[[121 151 156 135]
 [137 127 120 120]
 [113 122 125 144]
 [144 134 126 119]]
:
[[144 134 126 119]
 [121 151 156 135]
 [137 127 120 120]
 [113 122 125 144]]

[[145 112 127 148]
 [139 122 109 146]
 [135 125 114 101]]
:
[[135 125 114 101]
 [145 112 127 148]
 [139 122 109 146]]

[[137 121 119 133 148 103 114]
 [114 127 139 154 123 125 122]
 [121 124 127 142 130 120 123]
 [142 117 112 120 157 106 110]]
:
[[142 117 112 120 157 106 110]
 [137 121 119 133 148 103 114]
 [114 127 139 154 123 125 122]
 [121 124 127 142 130 120 123]]

[[147 120 137 135 142 150 123 113 111 115 132 143]
 [139 149 126 124 124 127 127 110 126 157 122 139]
 [143 131 136 134 132 134 129 114 140 148 110 135]
 [129 110 140 120 137 120 134 116 109 130 117 138]
 [126 124 141 148 124 139 119 128 130 120 145 140]]
:
[[126 124 141 148 124 139 119 128 130 120 145 140]
 [147 120 137 135 142 150 123 113 111 115 132 143]
 [139 149 126 124 124 127 127 110 126 157 122 139]
 [143 131 136 134 132 134 129 114 140 148 110 135]
 [129 110 140 120 137 120 134 116 109 130 117 138]]

[[131 123 127 124 123 118 125 118 124 120 127 126]
 [128 126 128 126 116 113 126 111 122 124 128 125]
 [127 132 116 134 128 107 123 100 127 124 114 120]]
:
[[127 132 116 134 128 107 123 100 127 124 114 120]
 [131 123 127 124 123 118 125 118 124 120 127 126]
 [128 126 128 126 116 113 126 111 122 124 128 125]]

[[149 144 117 137 121 128 129]
 [146 139 118 136 129 124 136]
 [148 142 114 132 115 136 121]
 [149 144 115 135 118 132 125]
 [146 140 118 136 129 124 136]
 [148 142 118 137 127 124 134]
 [149 144 117 137 123 126 131]
 [142 134 118 132 131 127 139]
 [149 144 116 137 121 129 128]
 [150 144 116 136 120 129 128]]
:
[[150 144 116 136 120 129 128]
 [149 144 117 137 121 128 129]
 [146 139 118 136 129 124 136]
 [148 142 114 132 115 136 121]
 [149 144 115 135 118 132 125]
 [146 140 118 136 129 124 136]
 [148 142 118 137 127 124 134]
 [149 144 117 137 123 126 131]
 [142 134 118 132 131 127 139]
 [149 144 116 137 121 129 128]]

[[112 121]
 [130 150]
 [129 110]
 [111 130]
 [122 132]
 [131 122]
 [125 137]
 [101 128]]
:
[[101 128]
 [112 121]
 [130 150]
 [129 110]
 [111 130]
 [122 132]
 [131 122]
 [125 137]]

[[131 139 111 136]
 [125 117 138 119]
 [143 111 137 143]
 [131 140 112 136]
 [124 118 139 119]
 [120 146 106 124]
 [125 109 122 153]
 [123 113 139 142]
 [121 115 117 137]
 [119 116 117 137]]
:
[[119 116 117 137]
 [131 139 111 136]
 [125 117 138 119]
 [143 111 137 143]
 [131 140 112 136]
 [124 118 139 119]
 [120 146 106 124]
 [125 109 122 153]
 [123 113 139 142]
 [121 115 117 137]]

[[138 145 135]
 [146 156 139]
 [128 139 116]
 [151 155 105]
 [134 133 128]]
:
[[134 133 128]
 [138 145 135]
 [146 156 139]
 [128 139 116]
 [151 155 105]]
---
[[112 106 144 105 130]
 [126 112 126 109 129]
 [125 135 133 128 122]
 [135 154 129 139 113]]
:
[[112 106]
 [126 112]]

[[148 116 120 119 129]
 [131 127 121 126 123]
 [124 120 121 131 136]
 [118 131 156 111 120]
 [148 145 122 126 127]]
:
[[148 116]
 [131 127]]

[[153 124 133]
 [152 124 136]
 [121 123 138]
 [120 123 140]]
:
[[153 124]
 [152 124]]

[[138 122]
 [141 121]
 [153 117]]
:
[[138 122]
 [141 121]]

[[133 129]
 [149 146]
 [143 154]
 [153 136]
 [116 137]]
:
[[133 129]
 [149 146]]

[[116 132]
 [132 129]
 [129 137]
 [132 124]
 [102 148]]
:
[[116 132]
 [132 129]]

[[128 143 114 122]
 [123 125 106 114]]
:
[[128 143]
 [123 125]]
---
[[107 141 149 141 122 128 151]
 [109 140 140 120 107 112 137]
 [136 100 103 142 153 146 128]
 [144 108 101 126 146 133 117]
 [136 119 118 122 127 126 110]
 [151 119 116 118 133 128 102]
 [127 154 128 104 111 106 121]]
:
[[127 154 128 104 111 106 121]
 [151 119 116 118 133 128 102]
 [136 119 118 122 127 126 110]
 [144 108 101 126 146 133 117]
 [136 100 103 142 153 146 128]
 [109 140 140 120 107 112 137]
 [107 141 149 141 122 128 151]]

[[128 117 125 140]
 [118 149 117 128]
 [121 120 129 136]
 [109 131 119 140]
 [111 119 129 135]
 [128 118 120 141]
 [139 115 143 120]]
:
[[139 115 143 120]
 [128 118 120 141]
 [111 119 129 135]
 [109 131 119 140]
 [121 120 129 136]
 [118 149 117 128]
 [128 117 125 140]]

[[118 118 150]
 [122 145 141]]
:
[[122 145 141]
 [118 118 150]]

[[124 130 125 128]
 [149 134 155 119]
 [116 126 116 131]
 [124 134 130 129]
 [102 125 106 138]
 [127 131 128 127]]
:
[[127 131 128 127]
 [102 125 106 138]
 [124 134 130 129]
 [116 126 116 131]
 [149 134 155 119]
 [124 130 125 128]]

[[142 109 136 124 128 117 115 129 117 150 125 133 147 136]
 [109 134 106 148 134 152 135 109 146 131 112 127 123  99]
 [116 123 112 151 132 145 128 118 143 147 104 124 135 107]]
:
[[116 123 112 151 132 145 128 118 143 147 104 124 135 107]
 [109 134 106 148 134 152 135 109 146 131 112 127 123  99]
 [142 109 136 124 128 117 115 129 117 150 125 133 147 136]]

[[139 123 127 125 125 131 128 125 127 123 122 126]
 [129 141 131 120 128 132 128 129 131 137 129 121]
 [125 151 128 117 129 131 130 134 127 136 116 124]]
:
[[125 151 128 117 129 131 130 134 127 136 116 124]
 [129 141 131 120 128 132 128 129 131 137 129 121]
 [139 123 127 125 125 131 128 125 127 123 122 126]]

[[131 141 121 124]
 [127 146 107 128]
 [129 100 140 126]
 [128 113 101 127]
 [125 102 147 130]
 [131 150 148 128]
 [131 114 106 127]
 [133 111 153 125]]
:
[[133 111 153 125]
 [131 114 106 127]
 [131 150 148 128]
 [125 102 147 130]
 [128 113 101 127]
 [129 100 140 126]
 [127 146 107 128]
 [131 141 121 124]]
---
[[108 142 109 149 143 112 144]
 [109 141 125 148 141 114 145]
 [144 132 144 120 133 123 142]
 [113 124 108 130 123 138 117]
 [127 114 107 120 142 123 115]
 [116 136 128 139 107 142 122]
 [141 118 133 114 117 137 111]
 [126 140 144 135 122 131 139]
 [119 143 140 139 119 135 135]
 [140 111 113 110 142 117 124]
 [139 117 121 121 141 113 133]]
:
[[142 109 149 143 112 144 108]
 [141 125 148 141 114 145 109]
 [132 144 120 133 123 142 144]
 [124 108 130 123 138 117 113]
 [114 107 120 142 123 115 127]
 [136 128 139 107 142 122 116]
 [118 133 114 117 137 111 141]
 [140 144 135 122 131 139 126]
 [143 140 139 119 135 135 119]
 [111 113 110 142 117 124 140]
 [117 121 121 141 113 133 139]]

[[120 137 120 119]
 [143 119 136 134]
 [120 113 153 119]
 [121 129 122 123]
 [120 122 136 119]
 [149 133 105 156]
 [120 122 141 118]
 [120 129 127 119]
 [120 122 136 119]
 [115 122 136 112]
 [120 122 136 119]]
:
[[137 120 119 120]
 [119 136 134 143]
 [113 153 119 120]
 [129 122 123 121]
 [122 136 119 120]
 [133 105 156 149]
 [122 141 118 120]
 [129 127 119 120]
 [122 136 119 120]
 [122 136 112 115]
 [122 136 119 120]]

[[148 144 120 127 146 138]
 [135 139 129 112 127 137]
 [135 143 133 136 124 120]
 [115 119 137 123 115 128]
 [145 143 123 137 142 128]
 [147 142 120 128 146 137]
 [146 145 122 127 141 134]
 [124 122 133 153 131 119]
 [130 124 124 114 135 142]]
:
[[144 120 127 146 138 148]
 [139 129 112 127 137 135]
 [143 133 136 124 120 135]
 [119 137 123 115 128 115]
 [143 123 137 142 128 145]
 [142 120 128 146 137 147]
 [145 122 127 141 134 146]
 [122 133 153 131 119 124]
 [124 124 114 135 142 130]]

[[121 130 138 132 116 125 121 115 126 140 120]
 [128 129 139 129 121 123 121 107 130 137 125]
 [118 126 120 137 118 130 124 144 118 131 121]
 [141 127 130 122 135 121 126 108 133 127 133]
 [135 128 136 126 128 122 123 105 132 132 129]
 [116 128 127 136 114 128 123 136 119 137 118]
 [117 129 134 134 113 127 122 125 122 140 118]
 [123 125 116 137 124 131 125 147 119 123 127]]
:
[[130 138 132 116 125 121 115 126 140 120 121]
 [129 139 129 121 123 121 107 130 137 125 128]
 [126 120 137 118 130 124 144 118 131 121 118]
 [127 130 122 135 121 126 108 133 127 133 141]
 [128 136 126 128 122 123 105 132 132 129 135]
 [128 127 136 114 128 123 136 119 137 118 116]
 [129 134 134 113 127 122 125 122 140 118 117]
 [125 116 137 124 131 125 147 119 123 127 123]]

[[114 119 145 113 111 131 133 139 138 120 124 126 137 147 127]
 [149 146 124 122 117 138 114 140 145 112 118 105 134 134 138]]
:
[[119 145 113 111 131 133 139 138 120 124 126 137 147 127 114]
 [146 124 122 117 138 114 140 145 112 118 105 134 134 138 149]]

[[116 128 122 131 120 129 141 115 135 139 141 135 132 143 117 144]
 [138 122 140 124 135 142 128 139 114 122 136 133 142 114 142 136]
 [120 142 142 151 127 133 109 135 127 136 149 133 148 121 153 131]]
:
[[128 122 131 120 129 141 115 135 139 141 135 132 143 117 144 116]
 [122 140 124 135 142 128 139 114 122 136 133 142 114 142 136 138]
 [142 142 151 127 133 109 135 127 136 149 133 148 121 153 131 120]]
